In the data rows, the value 128 means zero.
Each row has a hidden score. How much does it go up from the first row of each pair to the second? 20 means little or no change, 40 a big rise and 0 a big fall. The score is a weighted sum of the row's numbers plus the product of two more (or one squared), each taken from its middle value.
[130 157 112 147 171 114 113 137 165  87 126  96 152 110 202 159 115 181 114 140 129]
[129 155 115 134 154 100  90 131 154 101 163  86 120 143 176 153  98 145 105 110 131] -> 20
[111 160 121 161 143 118  90 134 187 120 178 160 127 126 170 134 115 105 115 132 152]
[130 146 121 155 141 115 104 135 135 104 132 147 128 128 173 133 117 107 113 128 143] -> 15
[132 137 105 145 137 114  84 113 160  90 112 174 113 134 174 180 111 102 107  86 144]
[137 156 120  82 160 111  83 106 157 108 103 142 107 130 158 166 109 123 107 109 141] -> 23
[143 138 127  84 138 122  87  93 162 119 123 133 107 134 192 150 116  99 114 107 155]
[122 133 130 127 126 120  90 106 131 113 112 107  83 118 117 127 133 123 165 103 153] -> 11
[125 135 122 132 147 138  87  95 140 107 117 104  84 133 123 147 121 125 159 152 163]
[134 148 154 129 138 109 100 170 137 116  93 178 112 119 125 152 123 121 164  88 155] -> 16
[154 102 182 141 159 114 134 168 126 110  95 150 114 116 115 122 145 123 136 107 160]
[113 114 136 169 142 121 127 116 127 115 117 115  98  86 120 118 156 125 159 108 153] -> 25
[152 112 123 129 149 107 122 130 129 123 129 131 119 145 120 101 157 146 157 107 147]
[146 108 131 145 154 103 140 126 131 120 130 132 104 167 111 122 150 125 151 123 140] -> 21
[138 117 143 144 172 105 123 150  90 137 127 132 125 149 119 106 159 132 105 120 153]
[114 104 147 128 160 103 143 154 110 131 136 139 132 148 103 103 123  99  97 148 144] -> 17
[145 123 141 131 161 101 138 165 123 125 149 139 128 147  68 104  90 127 110 138 148]
[123 133 135 119 174  92 143 184 118 135 127 153 142 155  85  99  93 113 111 150 156] -> 24
[104 114 133 112 161  78 157 171 131 120 148 180 149 157  93 100 153 132  95 148 156]
[122 139 115 132 156 106 151 158 135 125 145 161 124 170 109 109 100 120 108 148 154] -> 21
[110 116  96 116 153 105 132 161 133 121 119 108 155 201 105 114  87 117 123 172 139]
[ 92 115 112  96 156  94 141 171 149 125 146 107 150 163 168 131 144 106 116 127 136] -> 27
[ 94 101 165 103 146 113 114 151 150 126 148 143 117  94 165 126 141 112 119 131 116]
[ 96 114 156  92 132 100 113 153 149 125 154 138 137 119 151 129 135 115 121 143 113] -> 23
[ 90 151 136 100 144 129 121 141 162 125 151 165 121 123 181 134 149  68 111 144 146]
[103 130 129  98  91 123 102 141 165 114 137 134 126 127 182 153 152 102 131 149 137] -> 21
[103 163 132  89 165 105 109 141 155 116 157 154 149 128 160 125 128 128 116 149 137]
[138  85 128 132 123 139 121 168 151 141  99 167 101 155 120 151 108 123 123 135  97] -> 18
[148 105 143 120 125 128 134 184 139 146  93 125 135 147 103 153 131 120 119 142  96]
[186 119 132 140 146 112 152 151 139  88  88 185 135 156 101 138 123 123 109 137  93] -> 22
[142 103 139 132 109 126 129 171 146 140  96 139 127 146 122 141 113 113 139 122  95]
[117 125 138 164 105 121 125  81 163  75 104 124 122 146 121 127 118 118 137 126 112] -> 12
[155 100 149 144 135 111 138 172 130 142  76 136 130 153 118 153 129 107 117 133  95]
[136 138 124 122 117 131 129 152 148 143  69 144 125 154  93 119 116 126 114 130  98] -> 18
[143 101 111 108 139 137  98 125 122 137 166 173  74 142 119 141  85 117 154 137 147]
[110 110 100 131 133 168 123  47  98 124 132 107 124 100 131 123 158 141 172 104 122] -> 28
[157 102  95 145  84 172 136 101  89 124 121  85 119 106 141  98 174 140 170 116  97]
[133 111 143 125  93 162 109  83 111 131 130 113 125 122 137 117 146 156 155  86 114] -> 26
[149 125 141 119  86 153 124 144  91 139 122 129 125 107 137 109 138 149 154 139  90]
[129 114 148 125  78 162 133 146 106 123 126  98 117 105 138 113 111 152 172 121 110] -> 17
[131 120  99 139 148 170 129  80  99 140 120 166 118 101 138 109 160 148 164 114 123]
[138 110 111 150 152 162 135 149 104 140 117 154  98 105 107  93 168 159 153  99 117] -> 5
[141 149 168 121  91 155 168  83 110 138 115 134 129 100 137 110 151 135 160 125 138]
[132 124  89 130 134 161 125  89 104 148 133 123 130 103 132  87  96 151 101 120 122] -> 21
[123 103 104 122 103 153 147  94 158 130 135 116 136 100 128 105 162 145 158 140 112]
[135 127 106 109  95 157 123 109 121 119 127 108 134  97 129 122 155 143 169 109 114] -> 22
[138 120  91 131  95 160 145 100  90 125 150 110 122 103 138 107 152 153 164 131 121]
[114 107  89 117  90 159 130 101 100 115 147 113 131 116 107 112 152 156 163 130 101] -> 21
[135 118  82 142 147 178 135  80 106 134 128 111 119 109 136 110 156 150 162  95 130]
[131 148 108 131  82 177 145  93  88 133 123  64 118  94 121  81 164 162 167  99 134] -> 3
[127 117  90 126  92 157 136  93 106 148 112 110 120 102 108 103 155 145 162 122 111]
[145 111  99 126  87 160 142 113  93 146 127 114 139  97 116  78 155 151 183 128 117] -> 14
[159 130 100 142 109 144 152 139 140 137 130 108 145  94 134 123 157 192 164 129 110]
[107 123 140  96 105 149 139  94  95 122 127 157 158 110 125 120 142 148 115 142 113] -> 22
[144 127 101 133 112 154 149 148  98 144 135 112 134  87 132 106 146 135 167 139 109]
[150 127 154  99  97 137 134 104 134 131 116 132 131 110 115 119 146 142 166 148 107] -> 22
[146 159  82 135  99 153 145 108  98 151 122 124 141 106 116 101 160 138 166 149 104]
[150 149  94 113  78 161 144 107  82 134 134 114 133 104 130 105 140 143 161 134 109] -> 20
[137 127  95 110  97 148 139 104  99 125 120 139 162 109 125 104 147 149 133 122  99]
[154 120 155 114  87 150 138  91 103 149 131 139 123 109 120 121 151 110  96 127  89] -> 12
[132 121  96 128  78 156 146  98  96 119 137 102 124  98 134 113 158 158 161 155 122]
[143 145 115 107  93 153 147  89  96 136 125 105 136 104 140 108 162 153 165 137 114] -> 20
[142 121 146 120  70 156 132  85 123 112 125 118 150 101 119 123 135 152 178 141 102]
[111 152  99 152  81 148 157 125 153 124 115 122 145 102 122  97 130 131 162 148 126] -> 22
[115 156  89 153 121 127 102 123 127 130 124 146  82 111 107 121 144 135 166 110 165]
[134 102 115 165 135  89 122 107 118 133 108 118 104 107 126 121 156 126 170  91 149] -> 19
[132  61 125 161 130 109 119 123 145 148 129 165 123 154 120 110 157 126 136  95  97]
[143  92 138 167 155 139 125 141 125 132 125  94 107 152 123 169 102 139 170 103  86] -> 20
[125 114 126 163  62 124 124  57 125 137 161 150 104 136 143 134 119 162 145 113 116]
[117 135 132 142 156 169  82  77 138 104 136 129 120 121 151 183 114 143 115 114 107] -> 36
[ 96 167 168 134 119 158 101 105 133 108  99 115  58 125 124 167 105 124 167 140 152]
[116 109 174 108 106 156 117 137 103 116 105 102  73 119 137 164 105 128 161 132 166] -> 20
[117 103 118 159 109 132 132 110 164 115  94 148 130 113 124 146 128 128 172 117 160]
[141 137 179 153 121 129  93 134 123 109  92 107 155 106 162 145 119 139 139 153 137] -> 10
[147 156 100  97 121 129  84 172 152 108  96  96 140 105 118 122 140 141 147 139  91]
[149  92 119 160 137 132 108 157 139 119  98 100 162 117 118 137 136 139 126 155 154] -> 11
[116 127 141 143  93 108 131 178 104 107  97  95 105 154 115 129 149 129 142 105 122]
[169 111 138 163 130 110 152 116 165 129 102  87 170 145 108 102 151 131 151  91 178] -> 6
[146 117 176 100 140 106 128 108  99 127  72 141 104 151 123 174 159 131 155  98 102]
[123 125 171 163 151 109 153 150 111 155 108 167 174 155 105 158 116 142 165 117 121] -> 13
[115 124 107  98 143 110 163 161 107 142 137 165 138 150 118 164 111 139 159 119 101]
[117 145 112 150 173  99 157 173  84 144 141 102 140 133 112 118 114 152 108 145 112] -> 7
[132 139 109 148 103  96 162 166  98 136 137 104 139 145 117 138 113 132  99 137 152]
[112 154 166 122 110  94 160 160 118 133 141 113 139 140 101 153 109 130 100 143 150] -> 14
[133 147 117 113  92 104 166 187 113 146 142 145 169 148 109 154 113  81 106 152 124]
[115  78 154 122 169  90 161 171 123 132  79 134 130 154  99 156 114 108 108 156 138] -> 24
[142 105 161 128 131 122 141 136 163 144 102 149 144 152 108 143 124 114 124 138  84]
[127 130 147 137 133 112 139 105 160 145  88 159 148 158 115 116 116 104 127 154  79] -> 22
[124 155 146 118 151 110 164 110 129 156 102 158 152 142 105 148 124 118 122 169 162]
[160 121 109 114 149 106 138 119 154 141 104  85 145 155 116 162 106  89 137 160 172] -> 22
[169 143 156 103 154  76 146 122 135 145 106  97 153 154  93 135 125 112 127 157 149]
[184 135 157 129 159 108 158 118 133 149 111 147 160 159 114 143 113 106 136 160 172] -> 11
[133 105 192 120 157 104 147 121 158 145 101 143 152 160 111 154 102 109 127 148 149]
[153 137 179 141 154  97 163 140 117 175 119 158 174 147  98 140 122 115 139 100 161] -> 20
[149 132 173 112 159  83 155 130 139 142 105  99 165 160 145 143 116  91 122 102 167]
[146 130 152 116 154  91 155 134 133 156 110 101 145 151 101 135 129 127 146  95 159] -> 22
[152 142 155 128 171 126 169 127 128 149 102 162 164 148  94 143 126 106  95 100 169]
[156 122 161  35 154 115 168 135 128 111  98 110 136 153  92 142 114 107 141  92 162] -> 19
[141 138 127 129 149 104 158 149 141 147 105  97 154 153 106 147 121 111 131 172 149]
[130 125 139 120 155  96 147 122 125 147 101 105 161 161 102 163 116 108 140  84 162] -> 24
[139 137 137 127 135 103 154 140 131 166  99 119 159 171  96 138 128 127 134 101 165]
[142 113 112  88 155 106 144 145 145 137 100 152 132 174 175 104 125  97 133  93 145] -> 30
[124 131  95 132  99 144 144 110 111 132 143 119 143  98 134 102  98 149 101 150 115]
[155 124  95  74 100 121 149 101 100 130 140 107 148  79 134 125 174 108 120 150 106] -> 28
[151 128  93 107 105 156 140  82  97 138 161 109 137 104 140 114 154 134 166 130 108]
[162 126 113 109  93 149 146 113  98 145 135 116 121 109 114  93  97 135 108 142 106] -> 17
[122 118 100 113 103 159 137  99 101 141 141 105 139 108 132 103 152 164 105 136 141]
[154 133 111 108 103 120 156 115 143 131 147 121 148  90 108 130  78 138 104 154 104] -> 18
[159 124 107  95 123 148 161 121 146 136 113  98 159 150 124 155 103 139 111 148 137]
[106 154  94 159 111 132 153 119 153 158  88 134 170 107 123 116 161 127 115 114 108] -> 21
[143 146  96 172 126 133 151 120 156 134 137 129 168 119 111  99 106 125 109 164 105]
[ 93 148 120 157 114 134 101 132 142 127 134 148 106 119 136 145 138 125 108  81 110] -> 39
[120  83 130 151 125 105 130 127 135 132 131 127 130 157 115 126 153 126 154 106 156]
[129 113 151 141 148  96 145 142 119 113 128 117 122 156 105 108 156 127  96 124 172] -> 13
[119 118 142 137 128 106 125 145 131 124 106 121 127 155 106  91 108 122  99 124 165]
[128 131 138 134 150  96 136 145 122 126 138 152 134 150 116  87 167 113  98 129 143] -> 20
[104 107 122 123 135 129 130 155 142 137 142 159 137 168  97  98 157 121 109 151 176]
[118  83 114 121 138 112 132 122 141 121 153  92 131 170  90 112 148 105 103 134 146] -> 14
[ 94 100 172 115 119 111 123 158 145  93 150 120 120 136  84 123 147 119 113 162 134]
[ 93 155 139 110 117 128 105 155 162 124 151 134 126 120  96 129 138  89 121 128 136] -> 27
[ 98 164 152 110 159 128  78 129 150 122 153 113 148 120 112 155 135 121 114 109 141]
[123 138  97 131 111 141 165 138 118 145 157 155 108 160 115 122  94 130  99 118 108] -> 5
[138  97 119 165 128 135 126 132 145 162 127 113 109 153 130 137 109 129 124 111 115]
[144 154 118 175 111 132 154 149  89 145 163 136 102 152 132 170  94 124 117 117 110] -> 24
[149 149  99 168 129 132 110 159 132 123 142 105 130 150 121  91  97 136 107 113 111]
[153  80 141 147 118 139 124 177 143 139 146 126 116 160 119 103 105  85 112 107 103] -> 17
[140 156 117 150 102 129 115 126 149 140 169 203 111 157 123 106  95 132 134 112  76]
[124 152 112 167 118 120  89 135 151 139 151 130  93 157 132 116 112 134 120 119  98] -> 23
[132 167 122 139 111 119  63 141 160 182 144 145 110 164 130 146 105 126 107 100 107]
[100 139  77 159 136 109 123 145 146 135 139 145 144 158 109 125  94 104 104 112  98] -> 14
[123 151  92 164 104 106 111 138 158 127 145 153 119 160 113 131  97 117 113 107 105]
[143 152 115 150 117 127 113 142 160 131 167 139 122 160 122 155 120 129 144 152 106] -> 21
[144 157 102 149 120 108 105 146 150 125 159 144 108 164 115 101 114 119 133 110  96]
[142 174  89 152 119 123 113 134 166 111 147 146 112 137 132 104 101 119 113 109  95] -> 17
[ 63 148 145 124  98 137 150  98 141 155 115 113 122 169 128  85 109 115 126 112 105]
[122 137 135 109 138 153  94 155 117 121 102 159 138 111 106 113 102 103 171 132 134] -> 12
[136 145 122  95 143 132  92 123 120 133 160 161 112 117 100 133 141 105 145 148 137]
[135 143 127 105 124 116 136 149 118 124 157 155 126 120  97 132 132 112 126 118 134] -> 17
[142 136 110 103 125 161 154 131 120 121 161 140 130 123 112 160 129 118 141  81 146]
[164 155 109 116 128 138 116 134 131 118 161 176 111 107 112 145 121 119 132 108 142] -> 5
[110 135 115  98 148 138  87 107 112 111 129 152 120 124 178 165 130 118 143 120 157]
[104 140 115  98 125 126  62 128 106 116 136 164 112 121 108 135 123 106 126 122 136] -> 4
[117 128 118 108 133 129  82  73 102  86 131 136 110 128 111 145 124 124 121 102 151]
[105 132 123 122 105 143  82 105 164 109  81 139 101 124 120 143 121 123 105 114 164] -> 17
[131 151 129 108 131 128  72 103 154 110 113 110 107 107 115 138 127 113 145  97 162]
[121 144 147 117 142 124 100 111 141 109 111 105 105 132 111 145 128 122 153  95 147] -> 21
[105 159 163 151 115 115 107  89 147 109 101 150 117 121 117 118 126 130 158  95 147]
[145 170 180 131 136 115 136 127 130 121 113 133  97 125 119 135 147 132 152 102 143] -> 22
[147 114 103 153 148 120 122 115 119 132 113 129 123 123 100 139 163 114 152 107 146]
[142 112 137 123 150 113 134 140 145  57 118 125 113 141 110 126 147 129 151 117 152] -> 15
[130 118 161 134 164 110 134 139 103 133  94 108 108 130 112 104 163 139 153 110 160]
[122 124 147 156 156 114 175 140 115 124 126 123 117 146 101 155  81 114  85 120  76] -> 18
[ 74  99 145 150 145  99 139 143 115 139 140 103 120 153 114 123 167 125 166 132 159]
[125 120 160 167 135 112 138 155 113 124 129 115 142 141 116 143 129 125 104 121 104] -> 5
[102 130 151 138 145  79 127 162 115 141 143 110 137 142 108 142 119 111 112 141  96]
[100 141 166 140 164  87 165 180 113 142  76 134 142 146  84 148 118 123  99 155 150] -> 17
[132 145 155 124 167  91 157 175 110 140  89 171 140 159  97 162 112 127 107 145 145]
[116 107 153 116 155  86 148 173 120 130 145 108 143 150 169 102  97 110 100 128 158] -> 20
[142 139 163 106  97  92 160 169 113 119  63  89 154 158 166 107 100 113 136  82 138]
[136 128 137  96 165 108 144 160 121 125  87 101 149 157 172 117 101 106 135 153 143] -> 18
[113 129 124 118 164  96 147 167 136 131 130  94 149 159 168 112  98 114 116 154 123]
[ 78 117 108 109 168  87 120 178 139 123 120 154 138 167 162 128  90 107 122 154 152] -> 27
[151  92 168 100 138 117 117 155 152 120  99 136 145 168 156 115  96 107 128 151 141]
[149 158 157 102 109 124 104  94  80 138 103 157 132 114  98 116 103 106 131 145 148] -> 13
[154 123 135 101 135 112 113 128 103 108  97 137 172 116 190 115  77 108 122 130 137]
[153 147 143  88 140 124 132 157 118 143  91 143 122 128 177 122 133 106 137 151 163] -> 29
[127 139 154  69 122 152  78 130 118 130 136 163 130 118 106 134 132 100 131 122 154]
[153 131 113  81 130 127  78 120 101 111 157 165 119 127 190 135 130 121 125 121 147] -> 30
[145 141 106 115 118 123 180 147  91 138 184 126 161 114 125 113  86 138 110 118 115]
[118 143 123 124 100 181 149 140 104 147 141 120 153 175 117 150 113 137 103 149 121] -> 39
[ 97 151  75 150 123 128 105 126 159 168 124 135  85 106 119 106 152 148  91  90 108]
[143 147  76 103 110 150 159 111 160 135 134 146 159  97 122 112 146 137 109 147  94] -> 14
[154 118 103 112 113 145 154 115  96 138 131 117 142 105 132 110  98 141  85 104 117]
[136 146  86 119  96 143 138  82 106 131 137 130 148 105 133  86 150 124 109 136 167] -> 24
[166 135 112 109 107 155 170 125 153 137 137 128 146 105 126 119 101 148 104 140 108]
[143 106  81 101 107 151 147 104  93 125 137 119 148  98 136  93 170 139 105 138 115] -> 24
[143 145 121 124 111 129 179 137 149 147 119 106 149 183 127  96  96 141 166 148  93]
[133 106 108 122  90 165 131 111  75 137 124 114 142 100 129 124 153 151 112 139  89] -> 16
[ 90 124 153  99 109 137 146  93 168 136 114 151 140 116 126 115 153 137 154 145 111]
[128 123  90  98  94 121 127  90 102 150 141 127 144  99 129 117 152 105 110 141 111] -> 22
[140 115  96 121 108 145 143 105 107 138 149 103 146  99 141  99 161 161 109 128 117]
[146 120 118 105 108 158 154 111 145 166 127  88 151 105  95 109 157 139 155 152 111] -> 15
[114 126 157  75  96 160 130  84  97 128 138 123 137 109 128  90 130 137 102 127 103]
[157 134 100 105  84 174 136 100  92 129 101 115 138  87 141  99  95 148 106 123 122] -> 22
[135 146 134 154  86 132 148 112 149 141 132 105 151 152 158 162 110 163 125 137 125]
[139 134 102 120  83 139 124 118  98 123 126  90 137 111 129 103 158 201 147 130 113] -> 17
[145 131  91 107  99 149 142 102  70 143 119 132 136  98 129  97 129 146 107 155 114]
[153 128 101 117  81 152 142 106  98 158 129 124 139 104 137 119 169 168 152 163 109] -> 24
[145 131 100 115 105 131 151 100  86 134 130 126 136  97 130  99 131 138 167 152 113]
[136 122 110 116  91 168 144  99 116 143 143 108 140  97 137  96  92 144 100 126 127] -> 9
[142 153 105 155 106 157 144 107 101 139 132 111 143 101 144 102 168 140 162 151 106]
[144 145 112 137  86 152 138 102  85 145 139 101 141 101 125 113 162 143 162 142 121] -> 21
[158 119 120 122  96 144 158 110 139 121 129  93 140 105 136 100 100 151 168 153 108]
[ 82 156 104 109  95 132 159 127 149 144 124 104 141 131 125  93 160 140 184 138  90] -> 26
[171 133  88 108 113 144 150 107 161 160 129 150 144 107 111 100 148 130 160 174 109]
[148 130  87 118  95 172 144 102  93 105 134 134 137  96 128 100 149 140 206 150 116] -> 18
[127 113 103 121  91 149 136 100  98 142 131  92 146 112 135  76 105 152 105 127 123]
[148 119  91 127  94 139 147  96 100 145 117  96 141  97 138  91 149 151 155 132 103] -> 26
[117 122  85 127 145 157 136  98 106  99 143 111 127 109 142 108 141 151 173 120 102]
[123 122  68 138 142 149 136 101  94 143 131 118 128 102 127  86 149 147 169 119 113] -> 17
[160 122 106 141  93 153 143  95  88 142 131  96 126 100 132 101 156 145 161 125 119]
[157 127 106 125 103 123 137  79  88 118 112 114 143 109 142 120 161 141 165 132 110] -> 27
[142 164 108 148 134 176 109 131 172 162 114 134  77 118 125 111  97 126 127 149 119]
[123 114 118 122 163 157 117 119 141 129 168 102  96  90 126 130 143 122 132  97 101] -> 24
[152 125 109 119 103 152 113 101  99 103 144 115 104 111 120 148 140  96 113  95 165]
[158 122 129 140 109 137 117  97 116 120 135 118 102 140 128 129 127 114 120  92 167] -> 17
[102 111 118 114 141 124 146 121 164  97 143 152  85 118 131 133 146 115  86 109 143]
[ 90 125 122 147 106 139 154  99 104 118 129 102  93 117 104 141 135 136 102  92 152] -> 20
[103 136 139 147 109 126 110 115 168 118 121 101  97 111 110 136 130 163  86 106 157]
[108 126 137 128 122 138 146  99 159 117 122 101  96 115 139 134 128 125 105 170 153] -> 23
[115 152 139 136 126 129 118 107 152 121 130 163 100 103 117 153 136 131 104  88 157]
[110 154 153 148 122 108  93 114 155 115 120 166  97 113 109 147 143 140 136  67 153] -> 17
[132 159 163 139 141 114  94 102 142 112 127 163 107 119 124  96 132 116 163 103 145]
[141 154  90 101  94 154 161 110  94 136 127 138 152  88 153 106 153 123 114 159  98] -> 29
[120 134 108 104 119 151 169 117  82 166 147 118 138  89 112 160 107 140  97 141 108]
[152 114  86 138 117 154 162 119 157 135 132 134 156  99 133  85 161 147 102 151 106] -> 8
[142 126 104 122  97 157 148 108  84 135 130 123 148 107 145 118 161 141 114 135 114]
[131 142 127 118 120 141 169 120 149 144 168 115 142 153 116  88 104 161  92 141 110] -> 13
[147 137  99 114  98 156 140 112  98 138 149 105 138  88 124  95  99 142  86 138 113]
[177 130 105 142 112 161 152 119 169 138 147 118 120 100 122  82 176 133 162 140 106] -> 17
[143 113 101 110  96 155 140 108  97 136 135 117 162 101 178 122 150 147  93 140 103]
[ 92 148 122 113 126 142 148  99 147 132 131 114 149  96 125 108 156 145 157 156 104] -> 20
[137 131  87 112 102 140 139 120 103 129 137 134 152  96 105 101 153 130 110 154 118]
[108 128 101  99 104 147 156 119 150 127 130 110 161 155 138 100  98 134  98 155 105] -> 24
[ 90 151 124  99 118 126 119 106 135 149 129 121 184 143 132  96 175 145 120 160  97]
[137 140  84 111 123 134 149 114 152 143 140 124 178  96 134  83  78 117 110 146  95] -> 3
[135 129 107  88  97 142 144 120  96 134 173 139 160 113 145 104  96 128 120 173 103]
[146 136 150 163 100 151 138 135  98 132 136 146 136 105 129 104 139 130 108 158 131] -> 6
[134 128  90 106  76 126 123 123 123 125 152 129 152 105 138 105  84 146 105 133 117]
[148 110  90 108  75 145 139 105  92 113 129 114 166 107 121 109 154 148 110 147 103] -> 13
[122 129  98 108  88 148 151 120  93 127 135 125 142 111 133 129  80 145 102 119 114]
[ 91 149  96 165 107 144 169 114 174 139 129 136 172 111 130  88 151 138 101 140 109] -> 22
[156 118 116 110 104 141 149 104 150 126 133 132 153 111 128 122 163 134 170 142 108]
[126 140 155 112  74 147 149 117 133 118 137 133 140  97 119 108 156 138 122 139 115] -> 13
[135 146 100 123  97 139 143 104 101 114 129 118 138 108 139 114 162 143 106 147  97]
[127 113  82 120 169 157 129 104 106 119 137 111 135 112 133 120 174 125 107 131 106] -> 29
[140 143 137 142 137 162  87  79 147  91 115 159 131 136 126 165 140 121  97 124 103]
[156 162 150 149 153 169 107 125 131 100 120 117 118 118 137 161  98 137 173 111  95] -> 7
[110 109  98 138  99 146 123 145 107 105 102 109 131 118 156 169 106 124 161 132 143]
[137 136 143 163 122 137  93 141 105 102  90 142 150 120 126 130 123 135 131 136 163] -> 5
[115 133 161 151 136 135 104 142 141 117 126 134  93  95 132 135 127 123 145 155 143]
[140 143 127 132 143 120 102 147 136 123 110 118  93 109 119 140 134 161 160 171 162] -> 35
[138  90 116 170 140 119 118 105 113 114 113 117 102 100 118 104 146 132 167 102 160]
[168 108 121 161 155 112 123 136 114 125 115 103 117 133 118 101 151 124 156 116 129] -> 21
[133 122 149 172 146  98 142 138 105 139 112 124 142 143 128 170 116 138 147 119  84]
[151 139 155 144 117  98 157 147 100 126 109 110 141 152  93  95 153 117 152 133 134] -> 13
[ 83 163 108 134 125 129 102 148 155 126 138 143 122 154  99 112 145 124 114 134 156]
[122 163  72 149 117 133 117 136  85 153  96 156 105 161 117 155 115 122 119  80 102] -> 23
[142 106 123 152 144 129 116 149 155 137 149 136 108 155 114 176 109 129 100 115  95]
[145 117 137 166 144 147 119 152 141 135 136 115 123 170 120 143 118 110 109 107 101] -> 13
[124 101 125 152 130 124 116 147 146 132 133 131 113 150 118 150 130 127 116 122  93]
[115 130 151 150 126 139 127 156 150 138  95 123 146 149 114 135 118 126 119 122 108] -> 14
[143  81 140 151 119 132 139 136 149 142 106 123 115 154  99 157 119 126 129 109  94]
[ 63 116 101 155 132 112 131 160 159 128 135 134 135 164 122 145 114 119 132 142  97] -> 31
[145  89 113 136 130 134 113 141 155 112 162 159 118 172 113  97  93 122 117 122  83]
[139  95 113 146 110 127 139 159 155 137 100 173 126 156 108 160 101 106 116 139 108] -> 28
[ 96 116 122 132 142 119 125 147 130 110 151 155 114 150 108 166 110 113 114 109  95]
[141 108 117 142 127 120 112 177 154 143  94 139 125 134  94 153 118 131 126 101 109] -> 14
[159 105 139 155 125 108 124 161 107 143 146 150 127 161 120 153 125 136 105 121 104]
[135 104 123 105 122 144 114 147 158 149  98  92 122 162 122 100  98 148 121 126  92] -> 21
[136 109 131 154 124 126 132 155 132 165  97 139 140 157 115 144 114 131 126 134 107]
[151  99 111 139 130 123 117 153 139 140 160 157 125 156 118 156  93 120 120 124  78] -> 23
[130  97 133 172 132 126 123 155 175 153 167 127 112 152 120 151  98 125 116 130 110]
[138 101 129 161 109 128 127 159 151 138 155 132 117 137 112 154 106 131 104 111 108] -> 19
[136  98 161 144 127 143 122 162 145 147 154 110  86 163 124 157 108 122 111 111 108]
[135  96 124 187 130 123 121 147 145 144 152 124 127 161 134 168 107 129  87  99  98] -> 23
[157 116 133 161 123 125 130 155 135 156 150 103 109 150 118 140 105 127 109 109 102]
[146 157 115 150 115 140 113 133 145 138 131 142 119 143 126 175 102 114 112 112 104] -> 26
[151 154 142 167 107 134 107 137 140 132 153 121  99 155 106 146 109 122 120 109  86]
[134 154 126 160 116 129 116 144 152 142 171 127 107 150 120 142 134 123 122 110 110] -> 27
[153 158 132 129 155 152  92  68 140 129 130 163  78 149 125 104 106 120 118 141 153]
[115 113 142 125 128 140 129 149 102  97 110 140  91 137 123 111 112 121 175 153 142] -> 23
[143 128 118 125 126 124  78 149 165 100 102 113  84 136 107 153 120 120 138 148 150]
[ 93 132 142 139 147 122 101 142 128 103  62 157 101 120 120 157 120 148 146  96 143] -> 16
[156 151 166 123 161 122 120 166 129 136 106 138  87 112 142 132 127 129 133  79 162]
[137 105 114 168 149 125 125 124 126 113 101 109 102  99 109 130 125 117 134 103 127] -> 13
[136 109 139 149 146 113 149 129  83 128 130 110 112 154 116 107 156 131 157 111 163]
[167  98 156 157 165  90 143 137 107 116 135 107 119 149 113 177 182 130 153 136 147] -> 24
